In the rows, zero is written as 128.
The rows below come in pairs that one turn or mirror swaps. Which row does each named row swap with?
The rows were stretched afterwards, more along some directions than others.
z_542: [ 91 114 117 112 135 127 144 138 146 132 170 149 152 109 129 118 114 136
 145 168 123  99]
z_625: [111 130 122  84 160 113 125 144 128 113 132 135 127 134 131 150 124 156
 101 154  75  92]
z_681: [110 127 114  84 163 119 124 141 129 108 134 141 133 129 130 151 125 155
  96 155  65  91]
z_428: [ 91 117 120 102 130 129 140 148 153 158 147 138 138  99 131 104  96 125
 110 176 149  81]
z_550: [124 136 100 100 150 118 156 135 152 104 146 128 126 118 118 136 113 134
 109 150  87 131]
z_244: [115 116 125 130 112 119 115 117 159 139 120 126 123 114 114 131 109 122
 140 170 123 114]
z_265: [ 78 118 112 101 135 141 136 149 151 128 176 156 158 106 133 113 105 136
 128 171 135 102]
z_896: [107 129 124  94 155 149 159 141 145 171 132 128 100 122 136 109 133 144
 104 147 127  96]
z_142: [106 114 131 130 127 113 116 123 149 147 114 124 118 121 122 131 121 118
 136 158 115  98]
z_545: [105 114 128 138 119 127 124 121 162 151 119 118 117 120 126 123 121 115
 137 166 129 103]
z_290: [128 123  89 100 152 131 173 130 156 113 155 132 125 116 123 141 113 128
 110 151  97 126]
z_286: [121 112 114  92 160 119 159 111 140 132 136 137 112 113 122 129 128 133
 105 146  88 100]
z_386: [ 86 107 115 103 132 137 132 140 149 131 179 150 157 109 125 122 106 143
 140 171 130 100]
z_408: [116 133 145 105 138  91 136 132 142 137 134 158 140 103 112 105 120 150
 122 138 119 105]
z_46: [118  96 117  97 137 106 121 134  98 141 150 150 153  98 120 111 129 148
 113 148 103 108]
z_849: [ 94 106 113 110 133 135 147 139 143 137 175 148 157 102 117 110 105 131
 146 171 136 106]
z_727: [145 116 111 105 149 102 170 117 106 137 140 130 118 107 103 104 114 141
 134 131 107 122]
z_300: [116 101 118  89 148 110 127 136 107 137 158 149 145 105 120 120 130 140
 107 148  92 101]
z_980: [104 116 121 100 156 122 144 161 138 144 147 142 122 123 127 134 111 174
 107 159 106 113]
z_134: [109 101 118 103 149 126 135 130 137 139 130 148 142 110 113 117 118 136
 124 174 133  91]
z_932: [ 76 109 129 103 156 118 122 151 146 144 140 126 120 123 133 116 112 128
 122 168 137  78]
z_561: [121 104 123  91 147 110 132 135 111 141 152 150 148 106 122 112 137 140
 103 150 101 107]
z_446: [109 102 110  96 153 127 144 131 130 138 136 152 143 100 107 119 112 134
 119 175 126  87]
z_209: [118 102 113 102 147 125 142 124 131 135 132 149 147 101 104 116 107 131
 123 173 128  99]
z_132: [112 114 119 104 155 122 150 152 147 143 144 137 117 128 117 135 112 172
 115 164 104 114]
z_996: [130 116 106 103 155 106 184 122 113 143 142 143 120 100 109 109 111 139
 121 135 114 115]
z_274: [ 94 129 109  80 154 121 141 147 138 116 165 150 147 104 142 135 103 167
  79 161 104  98]
z_32: [125 123 112  98 164 102 177 125 119 144 138 138 109 111 115 111 127 130
 124 122  99 101]
z_761: [115 107 117 102 148 122 150 128 137 139 132 149 138 108 111 123 110 131
 125 169 135  97]
z_35: [109 138 130  98 155 101 146 151 131 162 132 159 116 115 135 124 139 155
 101 127  79  82]
z_473: [102 125 119  85 154 153 157 146 144 164 140 128 109 118 133 115 112 147
 104 160 137  96]
z_414: [ 93 121 125  99 129 117 146 152 149 153 147 141 140 101 136 111  94 130
 108 172 142  88]
z_645: [ 93 116 117 108 127 136 129 139 147 132 167 147 156 103 126 114 108 140
 144 168 130 105]
z_204: [ 86 128 129  81 153 112 147 150 143 131 154 156 138 113 149 136 113 156
  80 143 110  76]
z_992: [109 140 121  96 147 102 157 147 147 157 138 161 115 108 138 136 131 152
 104 137  74  81]
z_354: [110 144 135  97 155  90 153 149 137 159 131 161 115 112 136 121 137 148
 110 127  82  87]
z_476: [113 100 126  99 137 104 118 133 100 142 150 159 153  97 116 102 125 140
 111 148 113 107]
z_610: [104 122 119  86 160 122 117 148 132 113 135 139 134 134 134 149 129 164
  97 161  75  89]
z_935: [134 119  93 103 138 124 167 133 150 114 155 128 132 107 112 135  95 140
 116 162 101 138]
z_238: [ 77 109 126 100 163 120 132 147 153 143 139 125 112 134 133 126 120 128
 114 166 125  71]
z_668: [109  94 126  92 141 113 119 131 111 144 157 152 152 105 116 110 129 139
 113 151 116  99]
z_252: [152 114 105  95 149 103 169 116 110 133 141 132 118 102  99 112 112 140
 121 137  99 127]
z_886: [ 99 113 101 107 136 133 139 137 135 121 173 156 163  91 117 120 108 142
 139 166 114 114]
z_874: [100 116 120 112 130 124 132 136 134 130 164 143 161 113 122 113 121 138
 146 154 127 111]
z_890: [106 124 116  87 160 117 119 148 127 110 133 141 138 129 123 149 128 156
  96 158  67  90]
z_327: [116 125  95 105 149 127 179 130 156 118 155 135 125 118 119 136 109 126
 124 147 105 118]
z_676: [125 100 108  86 143 117 135 127 107 139 163 150 150  97 125 122 127 146
 111 152 108 105]
z_615: [ 95 123 131  99 130 116 145 147 144 165 136 140 136 102 125  94 108 122
 109 160 146  81]
z_217: [ 89 114 107 102 135 139 136 145 148 130 170 148 157 103 128 114 114 136
 137 169 129 107]
z_431: [112 100 115  89 146 114 119 136  93 131 152 149 161  94 113 105 128 136
 102 147 107 108]
z_481: [112  98 123  92 141 116 123 133 106 149 148 153 150 100 125 109 133 137
 103 146 113  97]
z_410: [116 118 120 121 134 131 156 117 166 122 137 130 135 119 107 119 112 130
 133 161 118 130]
z_478: [ 92 128 126  84 156 148 159 143 139 168 134 136 106 124 136 110 126 139
 100 143 141  84]
z_466: [105 132 137 115 149  91 135 131 132 134 132 161 148 107 114 102 132 144
 117 132 113 107]

Swapped with z_550: z_996
Swapped with z_327: z_252
Swapped with z_408: z_204
Swapped with z_727: z_290
Swapped with z_874: z_676
Swapped with z_935: z_32

The rows below come in pairs that one turn or mirror swaps. Which row does each named row swap with?
The rows were stretched afterwards, more along some directions than others.
z_744: [133  87 128 109 126 120 106 158 169 137 132 123 140 142 153 149 153  97
 145 126 132 117 100  86 117 137  72]
z_510: [138 123 115 140 136  88 111 111 157 175 114 131 128 144 141 153 112 144
  90 142 133 137 106 123 117 113 114]
z_31: [100 115 150 108 133 122 119 150 137 128 147 118 131 129 154 132 145 126
 133 145 158 104 108  76 112 155 119]
z_289: [120 110 125 127 115 118 166 129 137 148 133 105 124 126 143 161 126 105
 100 151 139 114  89 127 131 148 124]
z_987: [120 103 128 114 105 121 123 150 170 144 135 119 149 134 117 152 158 106
 137 135 134  90 121 107 107 137 104]
z_384: [138  94 117 103 119 117  93 139 170 131 127 135 137 138 127 128 158 101
 144 144 146 112 153 100 126 150 106]
z_139: [122 135 146 111 155 110 134 124 144 128 122 131 137 119 159 138 155 110
 143 159 120 117 105 151 115 166 110]
z_101: [116 115 170 160 148 148 108 163 143 134 111 155 138 151 144 136 129 115
 121 120 135 131  97 113 139 123 125]
z_734: [151 107 145 135 169 129 127 123 121 129 101 167 145 121 169 125 115 125
 135 149 109 148 127 157 110 151  94]
z_936: [106 109 136 108 109 107 144 123 147 158 131 117 126 121 135 164 129 133
  89 137 123 111 122 117 102 132 128]
z_129: [123 109 140 135 135 111  93 149 129 135 120 119 156 148 151 113 119 129
 128 148 145 119 109 111 129 137 110]
z_83: [149  96 109 135 132 103  97 122 171 138 136 124 130 158 166 153 132  98
 117 134 150 116  91 117 142 103 104]
z_635: [149 141 124 146 133 109 101 114 159 155 108 126 150 148 154 126 138 102
 134 146 137 125 121 132 124 119 107]
z_724: [117 127 122 156 104 129 119 112 151 134 129 144 130 143 133 128 120 123
 122 102 137 130 113 114 164 119 138]
z_120: [107  97 119 112  90 125 138 118 146 165 148  57 162 142 114 142 128 142
 122 168 142 122 120 100 113 133 107]
z_606: [166  93 123 133 130 128  98 146 159 145 108 116 143 170  98 176  98 125
 102 124 136 129 133 115 108 115  86]
z_468: [163 115 120 123 140 123 120 131 151 103 118 147 108 121 142 156 148  91
 120 133 161 100  96 139 135 134 115]
z_249: [107 105 132 111 108 138 122 138 158 131 131 136 129 132 138 141 149  79
 146 130 135 126 117 125 160 151 133]
z_294: [102  77 104  83  86  91 134 116 172 158 146  84 148 132 152 167 159 114
 124 143 130 124  95  98 105 120 100]
z_170: [ 71  86 154 107 128 130 144 149 129 107 149 151 141 109 162 113 155 124
 145 137 122 104 120 118 119 161 120]
z_657: [ 90 100 164 108  93 105 109 140 156 161 110 122 163 130 126 136 138 127
 145 130 142 113 153  70 107 124 103]
z_427: [100  98 142 125 123  91 102 145 166 127 128 119 173 139 194 137 142 111
 145 141 147 104  99  96 134 133 110]
z_104: [127  74 126 132 110 129 109 136 181 120 127 130 139 146 162 137 140  93
 127 112 143  99  93  97 145 106  92]
z_307: [142 135 133 173 162 137  92 150 130 105 114 168 146 137 153 102 126 110
 148 126 133 115 139 141 151 132 129]
z_115: [111  87 114 101  94 123 131 138 143 143 130 101 145 116 134 133 172 114
 145 174 151 114 115 138 129 147 121]
z_889: [111  68 116  89 109 130 109 114 164 125 160  82 166 141 127 129 158 117
 156 136 140 113 135  86 134 133  92]
z_658: [ 96  68 123  87  95 131 122 117 171 136 144 107 175 138 141 126 150 104
 175 146 129 124 148 107 138 144  96]
z_162: [ 94  69 117  98  95 116 119 144 146 124 156 117 142 130 180 136 147 129
 137 101 147 100 101  83 111  94  99]
z_638: [110 125 154 166 147 113  97 157 157 162 107 185 130 124 163 121 117 121
 115 110 106 139 122  99 138 133 131]
z_450: [108 108 107 109  78 108 140  98 150 157 130 104 137 126 130 139 155  97
 128 161 160 123 126  98 143 143 138]
z_713: [119  91 122  85 110 124 117 127 143 140 139  99 137 106 149 135 161 118
 149 168 171 114 115 129 121 159 122]
z_253: [142 102 125 136 103 130 123 119 168 145 132  86 154 162 130 137 124 124
 115 129 133 120  98 109 139 113 109]
z_602: [ 97 107 148 131 138 136 139 136 138  93 145 133 154 147 159 116 117 126
 132 126 102 121 100 119 150 151 113]
z_133: [127 101 158 132 128 125  81 158 136 165 109 141 161 126 148 110 132 131
 137 144 147  97 143 100 104 132 104]
z_577: [141 102 160 147 155 131  68 167 158 144 101 159 161 143 150 107 123 115
 154 126 143 125 130 103 129 130  95]
z_976: [115  94 102 105  78 127 139 102 157 140 144 103 119 143 127 161 150 103
 122 124 161 124 106 116 151 130 127]
z_785: [140 132 124 121 144 110 115 127 139 157 109 147 126 113 139 137 133 120
 130 145 132 137 106 151 114 152 127]
z_871: [ 97  96 138 113  86 124 187 125 135 149 119 144 134 130 142 157 127 102
 107 135 117 124 116 143 136 143 128]
z_494: [131 100  98 143 105 124 100 121 145 139 132  84 164 146 133 120 134 148
 127 157 148 125 123 109 139 127 109]
z_959: [154 100 139 141 152 141 119 152 120 130  97 149 156 152 170 105 124 119
 136 149 125 136 120 137 126 130  97]
z_194: [108 114 158 134 129 111  98 147 146 166 106 136 161 131 145 117 114 149
 143 130 143 124 137  98 109 112 111]
z_156: [111  76 153 104 113 134 100 153 161 135 123 138 131 141 146 140 109 124
 139  90 147 109 110  76 121 101  78]
z_236: [154  83  87  82  90 121 102 127 145 126 134 107 127 136 114 145 172  90
 140 140 176 116 153 127 115 122 107]
z_690: [122  79 117 130 108 114 112 132 178 138 136  99 150 159 168 141 122 131
 111 137 157 115  72 102 141 114  98]
z_669: [ 83 116 140 142 122  99 121 147 155 144 131 137 146 119 155 126 154 145
 112 118 133 107  79 111 126 127 129]
z_801: [144 136 132 138 155 141  84 127 138 139 111 142 155 154 157 103 134  94
 167 148 110 136 131 130 129 147 100]
z_338: [101 106 120 108 109 114 142 134 161 118 147 132 115 132 156 153 140 101
 122 109 130 113  93 100 147 145 120]
z_679: [139  96 117  88 139 123 133 109 145 128 130  97 142 133 146 156 137 106
 136 176 134 126 122 160 116 160  98]
z_583: [106  75 131 118 103 108 101 140 179 150 132 124 159 141 179 139 121 130
 126 105 132 124  96  65 124 105  99]
z_974: [109  95 131 115 121  94  93 136 176 143 129 138 130 132 144 142 127 124
 131 105 139 128 125  68 113 119  98]
z_766: [ 85 113 137 128 130 116 140 110 168 129 141 128 148 128 171 126 124 120
 135 127 107 134 108 106 146 153 126]
z_660: [115 107 137 137 124 129 134 154 128 142 122 150 128 137 182 119 111 118
 108 118 119 138  88 112 129 127 110]
z_752: [147  87 116 106 118 121 131 118 147 128 119 124 138 146 132 162 120 112
 120 139 128 130 124 169 115 122 107]
z_916: [147  88 135 121 111 133 115 136 147 122 114 156 133 130 114 140 114 118
 118  97 130 110 140  98 118 105 104]
z_566: [139 103 126 130 134 146  89 152 138 148 119 140 159 132 146 110 165  96
 167 144 141 122 135 108 122 127 103]
z_140: [153 133 132 112 149 133  85 112 131 124 120 142 127 132 166 122 129 100
 160 140 137 130 154 133 112 149 113]
z_262: [ 83 120 150 121 117 122 111 150 136 155 125 125 148 118 124 116 147 134
 147 123 132 118 146  90 118 131 126]
z_680: [125 101 106  96  85 101 101 116 172 130 144 111 118 124 100 162 163 105
 125 128 177  88 133  91 121 138 124]
z_388: [110 100 160 127 124 142 113 139 147 115 111 159 129 137 145 134 119 107
 123 107 135 130 131 105 151 139 131]
z_774: [137  88 136 120 122 128 137 116 155 130 125 123 129 146 143 156 111 120
  94 135 130 132  74 115 132 132  96]
z_802: [131  80 141 131 133 144 116 134 142 150 125 135 162 132 129 117 149 119
 153 132 129 138 121 111 131 112  91]
z_918: [112 118 135 116 116 109 109 142 141 156 115 168 122 132 143 140 130 102
 130 123 125 133 157 102 117 123 133]
z_65: [ 79  78 137  95  81 141 157 126 147 124 148  95 155 132 143 120 172 114
 134 152 127 119 114 135 131 141 115]
z_234: [123  92 122  89 101 142 134 114 128 119 130  86 172 150 139 138 130 113
 169 153 130 134 170 120 122 138 107]
z_845: [ 99  94 124 104 107 114 152 133 154 133 159 101 129 118 145 135 170 130
 109 160 150  97  84 133 127 151 134]
z_29: [119 104 122 113 135 146 122 124 118 135 142 117 160 113 152  93 142 126
 161 155 104 125 137 150 105 151 108]
z_808: [105  70 120 112  80 107 106 131 168 156 137 120 145 154 169 136 122 110
 134 132 159 110 131  64 129 103 103]
z_922: [ 97 114 143 140 128 122 138 124 120  98 140 132 151 130 178 107 126 144
 121 137 130 112 104 116 137 126 140]
z_20: [132 106 149 113 149 140 121 129 125 141 105 140 160 125 142 120 143 109
 168 166 107 145 159 167 106 175  97]
z_665: [122  79 145  80  94 162 162 126 129 138 129 100 152 127 123 153 148 109
 148 137 127 125 119 139 114 128 107]
z_72: [101 129 138 135 130 115 126 142 148 139 141  95 152 142 145 130 164 132
 135 150 151 100  87 111 133 139 110]
z_436: [127 109 161 156 142 131  97 165 139 148  92 163 138 144 142 123 106 124
 107 134 124 120 128 108 139 142 105]

Swapped with z_744: z_72
Swapped with z_680: z_170
Swapped with z_638: z_510
Swapped with z_936: z_918
Swapped with z_234: z_665
Swapped with z_577: z_690
Swapped with z_871: z_140
Swapped with z_752: z_388
Swapped with z_253: z_959

